One turning vector, and how many steps it has turned
The counts run from 0 to 470.
[-0.03  0.62  0.96 -0.91 -0.57  0.26  1.84  1.39  1.23  2.20 -1.17  2.06
 -2.19 -0.02  1.13  0.67  1.29  1.06  0.48  0.50  0.66 -4.78  0.88 -2.09
 -1.40 -1.27 -0.29  1.46  1.52 -3.91  1.02 -0.28 -1.01  2.36  3.50  3.04
  0.33  2.07 -3.45 -4.03  3.51 -0.93  0.78  1.36 -4.07  0.75 -2.11  0.17
  3.61 -0.94  1.00 -1.15] -> 319
[ 0.09  2.70  4.39 -0.99  0.96  0.68  0.70  0.76  1.77 -0.81  2.12 -2.16
  1.54 -0.26  3.03  5.18  0.17  0.67 -0.84  0.27 -1.41 -1.35  0.87 -0.53
 -3.01 -2.86  2.54  1.09  1.30 -2.26  0.68  0.50  2.02  0.56  0.17  1.81
  1.18  2.25 -3.01 -5.05  0.71  0.51  1.95  2.96 -1.41  2.68  0.92 -2.32
  0.71 -0.69  1.91 -0.21] -> 125
[-3.09  2.16  1.67 -0.52  1.99 -0.22  2.13  0.46  2.20 -0.16  2.73 -4.57
  1.05  2.75  0.78  2.22  3.99 -1.01 -3.47 -0.85  2.43  2.24 -1.01 -0.55
 -1.57 -1.20  2.46  0.80 -0.19 -1.56 -0.02  0.21  1.85  1.11 -0.17  0.77
  0.76  1.19 -2.90 -2.37 -0.48 -0.98  3.16  3.27 -1.17 -0.60  0.21  0.88
 -1.41  1.16  3.85  1.36] -> 186
[-1.65  0.29 -0.03 -2.30  1.22 -0.80  2.52  1.28  0.66  0.53  0.02 -1.38
  0.53 -2.63  2.46  3.36  1.43 -0.57 -0.52  1.62  3.15 -1.99  3.98  0.54
 -1.51  0.04  0.75  0.07 -0.32 -3.82 -1.20  0.46  1.50 -0.91  0.44  2.85
 -0.56 -0.74 -0.90 -2.62  0.99 -1.14  3.82  0.91 -5.89  1.92  1.88 -2.92
  0.41 -0.88  2.26 -0.20] -> 135
[-2.92  1.73  0.65 -1.48  1.67 -1.71 -0.74  2.04  3.86  0.80  2.71  0.01
  0.34  2.22  0.28  0.68  4.40  2.49 -1.84  2.18  0.23 -2.69 -0.73  0.44
  0.38 -1.68 -1.47 -0.34 -0.06 -2.68  1.39 -2.68  3.33  2.35  1.86  2.17
 -3.96  1.75 -0.78 -1.29  2.90 -0.90  3.36 -0.39 -0.95  2.39 -0.52  0.89
  0.69  0.04  1.62  1.42] -> 13
[-2.20  1.34 -3.25 -1.34  2.06 -0.20  0.85  1.94  1.47 -0.15  0.45 -2.96
 -1.76  0.27  3.53  1.51  0.86  0.41  0.36  0.31  0.03 -3.71  3.22 -2.65
  1.66  2.10 -1.82  1.15  1.84 -2.78  0.02 -0.86  0.65  1.70  1.01  0.46
  1.44  3.90 -0.31 -1.20  0.71 -2.16  4.74  0.64 -3.54  0.74  1.08  3.32
 -0.89  2.18  0.29  1.89] -> 278
[-0.48  0.71 -1.32  0.43  2.40 -1.91 -1.13 -0.88  1.44 -0.55  1.64 -0.07
 -0.27 -1.12  0.95  5.41  0.23 -0.67 -1.84 -0.82  0.89 -1.14  3.34  0.44
 -2.86 -2.96 -2.90  2.23  0.23 -3.28  1.36  1.30 -2.23 -0.65  0.52  3.77
 -0.71  2.64 -1.96 -3.68  2.18  0.18  1.20  2.02 -0.93 -0.01 -0.11 -3.46
  0.96  0.80  2.63 -1.52] -> 436
[-0.62  0.07  0.09 -3.52  0.65  1.54  1.65  1.57  3.56  1.28  0.81 -4.35
  1.09 -0.72  2.71  2.12  1.79  0.37 -1.35 -0.72  3.96 -2.28  3.27 -1.68
  1.14 -1.07 -1.47  2.60  0.60 -1.47 -1.76 -1.84  2.14 -0.66  1.59  0.09
  0.08  3.47 -1.02 -2.72 -0.82 -1.56  3.09  0.13 -2.12 -2.68  3.01  1.51
  1.22  0.92  1.29  2.32] -> 69
[-2.15 -1.76  0.08 -2.18  1.55 -2.86  1.36  2.19  1.54  2.17  0.10 -0.30
 -1.72 -2.16  0.79  1.55 -0.15 -0.43 -0.74  1.55  2.33 -1.19  2.46 -1.51
  0.51  1.56 -0.42 -2.25 -1.63 -5.07  0.56 -1.36  0.89  1.45  2.98  2.14
 -4.79  0.22 -2.04 -1.86  0.62 -1.09  2.80 -1.25 -4.91 -0.93 -0.28  1.00
  2.19 -0.40  1.67  1.16] -> 345
[-3.10  0.38 -0.94 -2.91 -0.58 -0.40  1.44 -1.01  1.07 -1.10  3.21 -2.28
  0.17  1.03  0.94 -0.02  3.79  1.15 -1.18  0.81  1.99 -1.05  0.92 -0.07
  0.44  1.10  0.05 -3.18 -0.41 -2.15  1.89 -1.32  4.60  3.58  1.34  0.74
 -0.18  1.95  0.23 -3.44  0.97 -0.49  4.65  1.97 -4.04  0.11 -1.41  1.04
 -0.34  1.03  2.51  2.18] -> 218
[-2.56  3.14 -2.96  0.80 -0.83 -3.12  0.99 -0.08  1.38  1.01  1.42 -1.44
 -0.51 -0.16  2.96  0.09  0.94  1.68 -2.01  0.67 -0.22 -3.91  1.28 -2.36
 -3.00 -1.44 -1.46  0.95  0.31 -2.80  0.85  1.05 -0.85  1.75  0.87  2.58
  0.06  2.33 -2.39 -3.82  2.21 -0.34  1.57  1.97 -2.72  1.11  1.03 -4.34
  2.18 -0.30  1.14 -1.40] -> 464
[-2.21 -0.67 -0.10 -0.61  0.32 -0.84 -0.21  2.62  0.97  1.28 -0.74 -0.26
  0.78  1.82 -0.63  1.41  2.25  0.08  0.24 -0.98  0.92 -0.26  1.16 -0.71
 -2.10 -0.07  0.86  1.32  1.94 -6.95  1.96 -1.36  0.34  2.55  2.31  1.11
 -1.49  2.01 -4.11 -2.99  2.76  0.21  1.90 -0.42 -3.40 -1.29  0.47  3.77
 -0.49 -2.62  1.26  1.43] -> 314
[-3.37 -1.53  3.08 -0.44  3.32 -1.43  0.28  1.25  4.76  1.22  2.37 -2.49
  1.47  1.73  2.64  3.53  0.55 -1.30 -0.85 -0.23  0.12  1.35  2.10  0.51
 -1.71 -0.83 -0.71 -0.97 -1.50 -3.30  2.71 -1.30  2.68  0.51  0.48  1.74
 -0.66  2.23 -0.88 -1.62 -1.82 -1.65  3.69  2.41 -1.40 -2.16  0.09  3.25
 -1.30  0.21  0.21  2.96] -> 393
[-1.68  3.04  1.40 -0.69  2.53 -2.92  0.73  0.97  1.26 -1.54  0.71 -0.05
 -0.68 -2.16  1.42  5.55 -0.74 -0.16 -1.61  1.50 -1.25 -0.67  1.40 -1.31
 -2.56 -3.55 -0.16  2.27 -0.16 -2.29 -0.05  0.91 -1.82 -0.39 -0.52  3.19
  0.04  0.84 -4.05 -3.83  0.83  0.78  0.60  2.22 -2.40  1.18 -1.76 -2.63
  1.98  0.98  3.01 -2.55] -> 144
[-2.15  1.18  1.72 -2.79  0.28  0.21 -0.45  2.15  3.85  0.96  2.37 -2.49
  1.96  2.10  0.82  1.39  2.12  1.63 -2.59 -2.76  0.62  0.19 -0.30  0.72
 -1.52 -1.23  0.45  2.19  2.02 -3.01  0.66 -1.42  2.03  2.59  1.19  1.05
 -4.05  1.78 -1.84 -3.83 -0.27  0.75  2.58 -1.36 -2.67 -1.06  1.68  2.70
  0.14 -0.09  2.22  2.86] -> 41
[-1.93  3.61  2.15 -3.30  0.12 -1.14  1.36  0.82  3.08  2.16  2.67 -2.65
  1.90  0.12  0.05  1.26  1.98 -0.08 -3.82  3.11  0.83 -0.62  0.00 -1.93
  0.62 -3.42  0.64  1.82 -0.19 -0.66  0.04  0.14  3.38 -0.28 -0.23  1.44
 -0.15  0.53  0.06 -1.84  1.49 -1.24  4.17  3.42 -4.55  1.44  0.20 -1.69
  1.10  0.00  3.14  0.68] -> 157
[ 0.47 -0.42  0.80 -0.41  2.16 -1.35  2.48  0.42  2.10 -1.29 -0.74  1.14
 -1.06 -2.72  3.42  4.82  0.23 -0.33  0.71  3.60  1.75 -2.18  4.50  0.20
 -1.92 -2.10 -2.93  0.92  0.17 -1.57  0.96 -1.26  1.26 -0.94  1.39  1.86
  0.75  1.03 -1.20 -3.06  1.01 -1.34  2.20  2.13 -3.36  0.55 -0.97 -1.61
  2.18 -0.65  1.28 -2.55] -> 115
[-2.70  0.03 -0.03 -0.15 -0.53 -1.45  0.94  1.92  1.10  0.92 -0.75 -0.36
 -0.93 -0.01  0.93  1.28  1.55  1.23 -0.35 -0.39  0.51 -2.49  0.16 -2.35
 -1.48 -0.31  1.11 -1.35  1.40 -6.71  1.31 -0.84 -0.63  3.71  1.97  0.49
 -1.60  2.41 -4.99 -4.34  2.86  1.22  0.60 -0.70 -3.60  0.92 -0.11  2.51
  0.97 -1.12  1.07  1.05] -> 316
[ 1.05 -0.55  1.33  0.07  2.82 -1.06  2.94  1.31  2.13 -1.91 -1.40 -0.04
 -1.01 -2.66  3.16  4.91  0.63 -0.48  0.40  3.73  2.94 -1.22  3.92  1.13
 -1.41 -2.65 -2.32  0.02 -0.22 -1.37 -0.06 -0.92  1.37 -1.07  0.62  1.64
  0.54  0.58 -1.37 -3.50  0.07 -1.81  2.65  1.03 -2.82  0.65 -0.50 -1.04
  2.09 -0.94  2.97 -2.42] -> 116
[-2.48  2.92 -2.41 -2.56 -0.28 -1.29 -0.36  1.35 -0.63 -1.84  0.98 -3.36
 -1.88 -0.79 -0.50 -1.17  1.58  4.37 -1.78  1.93 -0.33 -3.60  0.22 -1.29
  0.44 -1.40 -2.07  0.53 -1.37 -3.47  0.32  1.22 -0.57  2.21  0.33  1.73
 -1.58  3.48 -2.33 -2.82  3.37  0.24  3.25 -0.50 -2.63 -2.59  0.59  0.59
  1.80  0.37  2.27  0.01] -> 256
[-1.57  2.67 -0.17  1.78  5.13 -0.65  0.16  2.38  1.60 -1.28 -1.50 -0.04
 -3.49  0.49  1.80  2.98  0.95  1.46 -0.76  0.69 -1.13 -2.20 -1.00 -1.15
 -0.49 -0.84 -1.83  0.51 -0.01 -3.92  0.40  0.47 -3.56  1.09  0.56  2.29
 -0.89  2.76 -4.10 -1.63  2.72 -1.12  1.79  0.06 -0.67  1.21 -1.00  1.46
  2.21  1.52  1.33 -1.87] -> 289
[-1.51  1.13  0.94 -0.24  4.58 -1.17  1.67  0.60  2.71  0.28  1.22 -2.20
 -1.18  2.50  1.88  3.51  1.78 -3.31 -0.97 -1.19  1.82  3.07  1.00 -1.53
 -1.55  0.78  0.96 -0.13 -0.71 -0.73 -0.91 -0.12  1.05 -0.54  0.82  2.93
  1.45  0.44 -1.05 -1.43 -2.14 -3.17  3.76  4.92 -1.79  0.07 -1.47  0.30
 -0.28  2.01  2.83 -0.18] -> 183
[-1.15 -0.53  0.86 -0.72  1.14 -0.70 -0.74 -1.06  1.79  2.61  1.47 -1.01
  1.42  1.23 -0.80  0.82  1.95  0.79 -2.67  1.33  1.50 -0.65  0.29  1.23
 -1.42 -2.73 -1.15 -0.75 -1.66 -4.81  2.34  0.61  2.37 -0.82  0.21  2.59
 -2.28  1.79  1.19 -3.51  3.82  0.10  4.71  2.72 -3.72 -0.52  0.49 -2.19
  1.23 -2.49  1.95  1.56] -> 430
[-1.14 -0.31 -0.04 -4.11  0.05 -1.44  0.64  3.10  1.93  2.29  0.45 -0.05
 -0.43 -1.14 -0.32  0.74  1.69 -0.05 -0.01  0.73  3.42 -2.01  4.25 -0.81
  1.43 -0.23 -0.62  2.77  0.17 -3.37  0.09 -1.66  1.85  0.61  3.42  2.46
 -2.94  1.65 -1.40 -0.73  2.31 -1.67  2.45 -0.76 -4.07 -2.63  0.75  0.84
  0.33 -1.21  1.88  1.06] -> 342
[-2.51  0.24  1.00 -0.80  0.86 -2.11  1.08  0.42  1.93  1.51  0.31 -0.45
  1.48 -0.62 -0.08  1.90  1.91 -0.27 -2.73  3.09  1.49  0.63  1.55  0.39
 -2.48 -2.15 -0.33  0.82  0.10 -3.81  2.09 -0.23  1.48  0.51 -0.27  1.37
 -2.25 -0.67 -0.52 -2.90  2.42  0.15  3.80  0.40 -6.85 -0.11  0.56 -1.79
  1.04 -2.77  3.13 -0.80] -> 138
[-3.05  2.11  1.36 -0.11  2.26 -4.24 -0.45  0.13  1.90 -0.03  1.23  0.97
 -0.14 -0.74  0.56  3.11 -1.14 -0.46 -1.63  2.53 -2.37  0.53  0.17 -2.43
 -3.34 -2.53 -0.89  0.44 -0.06 -3.61  2.79  0.28 -0.93  0.36  0.13  2.46
 -1.24  0.82 -2.46 -3.38  1.36  0.47  2.18  2.27 -3.86  0.70 -1.64 -2.13
  2.79 -0.58  0.80 -2.19] -> 142
[-1.65  1.04  1.85 -0.67  0.01 -0.14  1.00  1.02  0.88  0.13 -1.12 -2.85
  0.95 -0.90  1.59  0.49  2.23  2.96  0.34  1.74  2.18 -2.20  0.17  0.14
 -4.31 -2.79  1.01  1.06 -1.30 -5.53  0.85  0.90  0.33 -0.40  1.33  1.15
  0.54  2.59 -3.56 -4.06  3.30  0.04  1.64  0.62 -2.05 -1.91  2.84 -1.94
  1.55 -3.59  1.07 -0.89] -> 108
[-0.27  2.78 -2.57 -0.53  0.31 -3.45  1.80  1.44  2.05 -0.45 -0.73 -0.62
 -1.78 -0.22  0.94 -0.77  1.94  1.76 -1.06  2.41  1.94 -2.43  2.05 -1.35
 -1.98 -2.62 -2.64  3.20 -1.33 -0.50 -0.10  0.96 -0.32 -0.80  0.93  3.39
  0.07  1.79 -1.48 -1.44  2.07 -1.97  3.33  2.69 -1.97 -1.31 -0.07 -3.82
  2.95 -1.53  2.56 -2.32] -> 467
[ 1.00  0.92  4.79 -1.97  1.27  0.37  0.34  2.89  2.66  1.91  1.09 -1.58
  0.42  2.61 -1.04  2.30  0.60  0.07 -0.97 -1.13  0.04  1.58  0.07 -0.93
 -0.77 -1.50  3.47  1.18  1.65 -3.02  1.02 -1.34  2.31  1.49  2.26  2.16
 -3.72  1.63 -3.60 -3.37  0.37 -0.68  2.85  1.27 -1.32 -0.41 -0.53  2.86
  1.00 -1.95  2.94  1.93] -> 332
[-2.10 -0.22  2.62 -2.60 -0.28 -1.52  2.69  2.34  3.30  2.11  1.80 -4.30
  0.04 -0.43  2.27 -0.28  0.39  1.32 -2.17  1.58  1.70 -1.42  0.91 -1.87
  1.12 -1.13  1.17 -1.53 -1.92 -2.30 -0.32 -1.61  3.74  2.04  1.63  0.63
 -2.04  1.47 -1.66 -2.30 -1.44 -1.33  3.40  0.39 -3.02 -1.35  0.81  2.26
  1.21  0.42  1.96  3.75] -> 363
[-0.69  1.56  1.70 -3.05  1.57 -1.03 -0.62  0.86  3.59 -0.59  2.89 -1.71
 -0.32 -0.16  2.57  3.21 -1.42  1.04 -0.95 -1.26 -1.43 -2.06  0.87 -3.84
 -0.24 -2.17 -2.17  2.02  0.76 -1.39  0.61 -1.91 -0.71  1.34  1.66  0.68
 -0.92  5.27 -2.79 -4.65 -1.57 -0.14  0.99  1.45  0.05 -1.51  0.27  1.80
  2.49  2.80 -0.58  0.85] -> 64
[-1.47  1.37  3.06 -1.16  0.33 -2.74  0.07  2.38  3.05  0.09  1.92 -1.06
 -1.21 -1.69  0.81  2.88 -0.29  0.83 -3.05  1.91 -0.82  0.08  0.34 -2.15
 -0.11 -4.39 -0.82  2.17 -0.38 -2.11  1.06 -1.48 -0.78  1.71  2.16  1.51
 -3.33  1.90 -4.78 -2.94  0.80  0.66 -0.33 -0.59 -0.03 -2.15 -1.97  2.06
  1.90  0.60  3.33 -0.39] -> 353
[ 1.23  4.77  1.52 -0.07  3.24  0.89  0.14  2.19  1.54 -1.09  0.40 -3.79
 -2.81  3.55  2.04  1.65 -0.68  2.05 -1.23 -0.95 -2.64 -1.50 -0.81 -1.65
 -0.92 -1.00  0.48  1.63  1.29 -1.24 -0.29  1.58 -1.15  1.27  0.08  2.81
 -0.31  3.97 -2.99 -3.26  0.71 -2.09  3.78  2.41  0.11 -0.43 -0.45  2.05
  1.72  1.27  2.05  0.01] -> 271
[-2.82 -0.45  0.69 -1.24  3.19  0.38  0.37 -1.07  2.47  3.07  1.64 -2.77
  0.50 -0.19  3.34  1.48  1.55  1.17 -3.07  0.99  1.39 -2.66 -0.61 -1.53
  0.03  0.40 -1.91 -2.87 -0.36 -4.56  0.06 -1.46  1.06  0.58  1.93 -0.37
 -2.49  2.11  0.23 -3.66  0.44 -1.20  3.20 -0.68 -4.35  0.86  2.48 -0.90
  3.04  1.50  0.11  1.46] -> 74
[-0.09  0.35  0.61 -0.88  2.65 -2.13  1.43  0.35  1.44 -0.78 -1.11  1.71
 -1.38 -2.65  2.86  3.31 -0.35 -0.11  2.00  3.75  0.95 -2.80  3.88 -1.04
 -2.36 -1.27 -2.62  0.15 -0.66 -2.58  1.60 -1.52  0.43 -1.27  1.75  2.02
  1.40  2.38 -1.30 -3.25  1.48 -1.10  2.39  2.78 -2.70 -0.21 -0.79 -2.06
  2.80 -1.09 -0.20 -2.66] -> 114
[ 0.16  0.74 -1.46  1.18  1.73 -0.23  1.76  1.87  1.75 -1.15 -0.89 -3.11
 -2.58  0.78  1.31  1.61  0.83  0.14 -3.50  2.45  0.82  1.62  2.19  0.90
  0.13 -1.45 -3.27  1.39  2.15 -0.44  0.59 -0.46  0.24  1.89 -0.67  0.71
 -1.54  0.80 -0.81 -2.63  0.03 -1.21  4.89 -0.70 -4.24 -1.87 -1.22  3.36
  1.33  0.43  4.40 -1.32] -> 264
[-1.49  2.26 -4.02 -1.12  1.61 -1.28  0.28  0.26  0.38 -1.55 -0.18 -0.48
 -3.71 -1.13  2.19  1.26 -0.58  1.34 -0.77  1.97 -0.19 -3.39  3.37 -1.48
  0.58  0.32 -4.62  1.11  0.18 -1.53  0.95  0.50 -1.57  1.90  0.90  2.81
 -0.77  2.98 -0.24 -2.61  2.37 -1.21  3.80 -0.18 -3.88 -1.72 -1.66  0.23
  2.79  2.04  1.37 -1.30] -> 259
[-0.78  0.53 -1.02 -4.18  0.96  0.58  0.00  2.00  2.81  0.93 -0.42  0.51
 -0.94 -0.73  0.65  0.53  1.40  1.83 -0.55  0.11  3.14 -3.55  2.56 -0.33
 -0.78 -1.66 -3.65  4.88 -0.52 -2.44 -1.14 -0.90 -1.09  0.05  2.67  3.63
 -2.03  1.92 -0.79 -2.56  1.72 -0.81  2.21 -1.07 -3.77 -3.34  0.71 -0.46
  3.44 -0.09  0.45 -0.53] -> 49
[ 0.32 -1.37  2.65  0.19  1.72 -1.96  2.27  1.41  2.61 -0.87 -0.39 -1.47
  0.94  0.17  1.24  4.31  0.08 -1.13 -1.04  3.38  1.25  2.77  2.80  0.77
 -2.50 -2.97 -0.65 -0.02  0.74 -1.82  2.37 -2.23  3.46 -0.41  0.15  0.26
 -0.42  1.41 -0.86 -3.29 -0.47 -0.75  4.25  2.42 -3.31 -0.72 -0.54  1.43
  0.46 -3.36  3.08 -1.01] -> 119
[-0.52  1.14  4.13 -0.14  2.15 -1.72  0.75  0.46  1.76 -0.07  1.76 -1.36
  1.16  1.61  2.48  3.95 -1.76 -0.57 -0.16  0.49 -2.58  1.09  1.09 -1.58
 -3.87 -1.31  2.29 -1.51  0.63 -3.25  3.01 -0.22  1.95  0.28  0.59  1.61
 -0.52  2.22 -2.12 -4.55 -1.10 -0.30  3.52  3.18 -2.20  1.31 -0.30 -0.25
  0.84 -1.80  0.18  0.46] -> 123
[-2.58  0.89 -0.43 -0.87  3.55 -3.01  2.06  0.54  3.49 -1.01  1.63 -1.05
 -1.47  0.02  2.56  4.24  1.53 -2.65 -1.49  1.44  1.11  1.24  1.83 -2.77
  0.39 -0.60 -1.50 -1.18 -1.14  0.36 -0.29 -1.60  1.27  0.77  0.60  0.91
  0.99  1.57 -1.00 -1.51 -1.73 -2.38  3.02  4.12 -2.11  0.94 -1.77  0.85
  0.13  3.49  2.48 -0.52] -> 181
[ 0.90  0.13  2.64 -2.72 -0.63 -0.63  3.60  3.65  3.08  1.85  0.49 -2.99
 -1.50 -0.02  2.52  1.44 -0.85 -0.45 -0.24 -0.71  2.69 -0.42  4.49 -1.44
 -0.73 -1.10  1.37  2.48 -0.23 -0.29 -1.22 -0.71  2.17  0.74  2.62  3.23
 -0.60  1.77 -2.62 -2.07 -2.12 -2.95  2.68  1.50 -2.19 -4.23  0.09  1.70
  1.11 -0.22  1.76  2.05] -> 360
[-0.95  2.26 -3.64  0.18  0.10 -4.10  1.31  1.37  3.30 -0.53 -0.53 -0.74
 -0.81 -0.33  0.79  0.21  2.34  1.39 -1.91  2.78  2.30 -1.66  2.72 -0.78
 -0.99 -3.56 -4.08  3.12 -0.42  0.01  0.13 -0.32  0.55 -0.02  0.83  1.78
  0.04  1.98 -1.05 -1.45  2.19 -2.06  2.69  2.28 -1.89 -1.72 -0.31 -2.46
  2.40 -1.74  2.75 -1.89] -> 468
[ 0.11  1.64 -0.75 -2.91  2.75  0.26 -0.52  1.13  1.33 -2.92  2.57 -2.84
 -0.58  1.34 -0.47  3.37  1.79 -0.06 -1.83  0.64  0.70  1.82  2.99  1.24
  1.14 -0.80 -2.57  2.48  1.85 -0.27  1.47 -1.07  2.74  1.00 -0.35  2.39
 -1.91  2.67  0.98 -2.01  0.72 -1.06  5.81  0.82 -1.67 -1.36 -0.80  1.98
 -1.14  1.65  3.96  0.50] -> 245
